Small tables with named rows and columns. After each table, cells are looked up by row and column.

Table gire
fields: tar, fatu, kura, pir, vedufo, kovum, vunib, bol, dugi, sav
zadenus: [181, 151, 176, 177, 119, 171, 176, 178, 83, 150]
dumiref: [136, 56, 154, 53, 201, 170, 72, 136, 71, 192]
sir: [174, 144, 180, 166, 126, 167, 182, 170, 78, 168]
sirime: [176, 145, 166, 170, 135, 170, 169, 175, 77, 156]
fivevur: [76, 75, 83, 62, 150, 81, 67, 62, 156, 93]
zunalin: [75, 93, 70, 77, 118, 74, 72, 60, 167, 82]
tam: [141, 37, 166, 51, 196, 173, 77, 140, 67, 179]
sidifi: [152, 45, 156, 51, 202, 150, 73, 143, 67, 187]
nubanuv: [132, 52, 149, 46, 198, 152, 68, 123, 72, 174]
nug: [174, 157, 175, 159, 122, 172, 173, 175, 78, 165]
zek: [171, 157, 165, 165, 126, 179, 170, 169, 77, 153]
rafugu: [67, 71, 71, 68, 142, 75, 57, 70, 154, 90]
gomoba: [172, 159, 158, 178, 122, 164, 171, 178, 81, 154]
zakamo: [171, 142, 165, 164, 121, 176, 163, 179, 83, 157]

pir of zek is 165
fatu of zadenus is 151
pir of gomoba is 178
bol of sirime is 175
vunib of zadenus is 176
sav of dumiref is 192
vunib of gomoba is 171
bol of nubanuv is 123
kovum of gomoba is 164
fatu of fivevur is 75
sav of sir is 168
dugi of zakamo is 83
tar of sir is 174
dugi of nug is 78
vedufo of sidifi is 202
kovum of zek is 179
bol of dumiref is 136
vunib of tam is 77
bol of sidifi is 143
dugi of fivevur is 156

Table rumenag
	ritokas	vadisi
viv	-0.07	-0.02
kolere	0.55	0.39
nudoliv	-0.64	-0.52
zakedi	0.71	0.62
dozire	0.15	0.06
letofi	-0.58	-0.53
puti	0.05	0.05

What is the vadisi of nudoliv in rumenag?
-0.52
What is the vadisi of zakedi in rumenag?
0.62
What is the vadisi of letofi in rumenag?
-0.53
What is the ritokas of zakedi in rumenag?
0.71
What is the ritokas of kolere in rumenag?
0.55
What is the ritokas of dozire in rumenag?
0.15
What is the vadisi of puti in rumenag?
0.05
What is the vadisi of dozire in rumenag?
0.06
What is the vadisi of viv in rumenag?
-0.02
What is the ritokas of puti in rumenag?
0.05
What is the ritokas of letofi in rumenag?
-0.58
What is the ritokas of viv in rumenag?
-0.07
Which row has the largest ritokas? zakedi

natubo =
	zumon	datuko	per	begusil	kifu	meba
gonosa	0.2	0.7	0.3	0.6	0.2	0.4
nuv	0.2	0.7	0.3	0.6	0.2	0.4
lopep	0.6	0.3	0.6	0.4	0.7	0.6
rovufi	0.7	0.3	0.6	0.4	0.8	0.5
zadoni	0.1	0.5	0.3	0.7	0.1	0.8
bik	0.1	0.5	0.3	0.7	0.1	0.8

rovufi, zumon -> 0.7
lopep, kifu -> 0.7
gonosa, per -> 0.3
gonosa, meba -> 0.4
gonosa, begusil -> 0.6
nuv, kifu -> 0.2
lopep, begusil -> 0.4

fogazuf:
	ket	zef	kofefo	kelunin	vime
ser	753	-797	-261	-422	-25
simop	40	-451	-290	-149	-153
gopot	-255	-103	-7	-98	-194
zapigo	-265	-13	-60	-79	22
bufab	42	-157	-172	-232	-39
nid	-247	-481	-291	-310	-118
nivuri	211	-559	-452	-17	-304
sas	-162	-49	-157	-227	-164
gol	96	-657	-553	-443	-237
fazaz	-7	135	33	-240	-203
fem	273	-358	-70	-185	-228
nitis	-756	-126	-208	132	-421
fopudu	18	20	-418	-287	-67

What is the vime of nid in fogazuf?
-118
What is the kofefo of nivuri in fogazuf?
-452
What is the zef of sas in fogazuf?
-49
What is the vime of simop in fogazuf?
-153
What is the kelunin of gopot in fogazuf?
-98
What is the kelunin of nitis in fogazuf?
132
What is the vime of fazaz in fogazuf?
-203
What is the zef of gol in fogazuf?
-657
What is the kelunin of simop in fogazuf?
-149
What is the kelunin of ser in fogazuf?
-422
What is the kofefo of fopudu in fogazuf?
-418
What is the ket of zapigo in fogazuf?
-265
What is the ket of gopot in fogazuf?
-255
What is the kelunin of fopudu in fogazuf?
-287

banu.csv
,gine,kuzet,kub,nomara,sutelu,tuz,tuvula,pulo
nised,42797,29348,43330,49046,63459,28576,67257,56170
fotik,39953,33237,44838,53167,61619,31597,72219,59669
gop,76570,70345,72736,69835,31259,66448,48748,21805
fud,41387,34434,44866,51346,63176,29091,69658,58274
buru,81339,71381,79833,67797,26142,64639,49106,15194
git,41877,32577,45301,55030,62682,29562,69842,57562
zedizat,7494,25170,19470,29850,78562,36832,45966,85516
navavob,7932,27733,18237,28002,72068,31753,50020,84015
ruvebel,61135,72297,59588,51291,32731,73501,32065,36747
loma,53842,60850,48081,43296,37255,69260,18269,45255
pabofi,83930,71098,78320,68290,26898,65069,48944,17922
falatas,55096,63015,50669,42446,37375,71314,26069,40710
veduta,38359,30281,43508,50479,62308,31085,64969,58176
boves,41479,29402,41735,49362,64298,31508,67668,57617

What is the pulo of boves in banu?
57617
What is the sutelu of falatas in banu?
37375
What is the kuzet of loma in banu?
60850
What is the kuzet of fotik in banu?
33237
What is the nomara of loma in banu?
43296
What is the kub of git in banu?
45301
What is the tuvula of pabofi in banu?
48944
What is the kuzet of nised in banu?
29348
What is the gine of fud in banu?
41387
What is the sutelu of fud in banu?
63176
What is the tuvula of fotik in banu?
72219
What is the nomara of gop in banu?
69835
What is the pulo of fud in banu?
58274
Which row has the largest kuzet? ruvebel

sugog.tsv
	gefuf	feputi	tugu
lon	53719	4136	-68779
setula	60701	18609	-61644
fovosa	43786	57204	16846
kas	38034	-10337	-75915
sut	34582	47555	-11696
segi	10602	33082	-40237
runal	16505	-15162	-61644
dut	58531	-5513	-75915
berabe	34392	66852	45388

setula, feputi => 18609
berabe, gefuf => 34392
dut, gefuf => 58531
fovosa, feputi => 57204
sut, feputi => 47555
kas, feputi => -10337
lon, gefuf => 53719
fovosa, tugu => 16846
segi, gefuf => 10602
sut, tugu => -11696
dut, tugu => -75915
setula, tugu => -61644
sut, gefuf => 34582
lon, tugu => -68779
fovosa, gefuf => 43786
kas, tugu => -75915
lon, feputi => 4136
kas, gefuf => 38034
segi, feputi => 33082

zoma:
,laz,nit,nafuno,dor,govik,par,dig,kivabat,pepen,mogured
gememi,-18,2,46,-24,-7,-11,39,-35,-50,2
pasod,22,-6,47,-31,-22,-25,10,-28,-44,25
kedeli,-7,-16,-28,-64,-72,-32,14,7,6,16
muzedul,-11,18,34,-23,-12,-21,41,-41,-57,-7
kipada,-9,-49,56,-29,-22,-13,-16,-13,-45,25
gozom,-13,-1,-19,-11,-38,-97,10,-6,-15,7

gozom, kivabat -> -6
gozom, govik -> -38
kedeli, nit -> -16
gememi, mogured -> 2
kedeli, kivabat -> 7
gozom, dor -> -11
gozom, nit -> -1
kedeli, nafuno -> -28
pasod, govik -> -22
gememi, nit -> 2
kipada, nafuno -> 56
kedeli, dig -> 14

gadome =
,setal,zadobov,mev,lis,madip,koz,nub,nane
peki,44,28,222,238,45,160,45,250
vip,38,113,89,121,77,233,77,125
talev,34,42,54,144,43,44,43,40

peki, nub -> 45
peki, nane -> 250
vip, madip -> 77
peki, madip -> 45
vip, nane -> 125
talev, madip -> 43
peki, lis -> 238
vip, lis -> 121
talev, nane -> 40
peki, mev -> 222
vip, nub -> 77
talev, setal -> 34

leboko:
fields: segon, rabasa, fesozop, komel, zenupi, goto, pubipu, zag, tenudus
fug: [141, 142, 142, 140, 142, 143, 142, 143, 141]
zot: [153, 114, 139, 187, 119, 75, 62, 132, 216]
bemogaf: [145, 114, 134, 168, 113, 80, 62, 137, 203]
vek: [145, 114, 134, 169, 112, 79, 61, 137, 204]
fofa: [143, 143, 143, 143, 144, 144, 145, 142, 141]
mon: [154, 112, 139, 189, 117, 71, 56, 131, 221]
zer: [152, 113, 138, 184, 117, 74, 60, 133, 216]
tago: [131, 112, 124, 137, 99, 84, 57, 147, 182]
basun: [141, 142, 142, 140, 141, 143, 142, 143, 141]
dadu: [147, 114, 135, 173, 114, 79, 62, 136, 207]
mekisok: [145, 114, 134, 169, 113, 80, 62, 137, 203]
murod: [135, 116, 128, 144, 107, 90, 67, 145, 182]
dazog: [152, 113, 138, 184, 117, 74, 59, 132, 216]
vid: [150, 110, 136, 181, 112, 69, 51, 134, 218]

What is the goto of vek in leboko? 79
What is the rabasa of bemogaf in leboko? 114
What is the zag of mekisok in leboko? 137
What is the tenudus of dazog in leboko? 216
What is the tenudus of fofa in leboko? 141
What is the zenupi of zer in leboko? 117
What is the tenudus of murod in leboko? 182
What is the zenupi of mekisok in leboko? 113
What is the komel of dazog in leboko? 184

vurodut:
|  | divib | semulog | nelamip | satomo | napag | nov | zega | fif |
|---|---|---|---|---|---|---|---|---|
| rek | 1.752 | 68.401 | 59.294 | -11.368 | -6.715 | 8.068 | 18.682 | -59.231 |
| pupi | -16.190 | 33.935 | 54.769 | -4.538 | -18.940 | 44.081 | 23.480 | -64.539 |
| nizini | 36.915 | 16.364 | 58.037 | 31.108 | 61.079 | -2.313 | 71.461 | 79.005 |
| rizinif | 70.759 | -0.170 | 39.646 | 88.668 | 50.928 | 36.993 | -4.814 | 59.558 |
| kevupar | 1.708 | 24.646 | 52.634 | 30.967 | 57.318 | -25.373 | 72.491 | 72.809 |

What is the nov of rizinif in vurodut? 36.993
What is the semulog of rizinif in vurodut? -0.170
What is the nelamip of rizinif in vurodut? 39.646
What is the divib of pupi in vurodut? -16.190
What is the divib of rek in vurodut? 1.752
What is the satomo of pupi in vurodut? -4.538

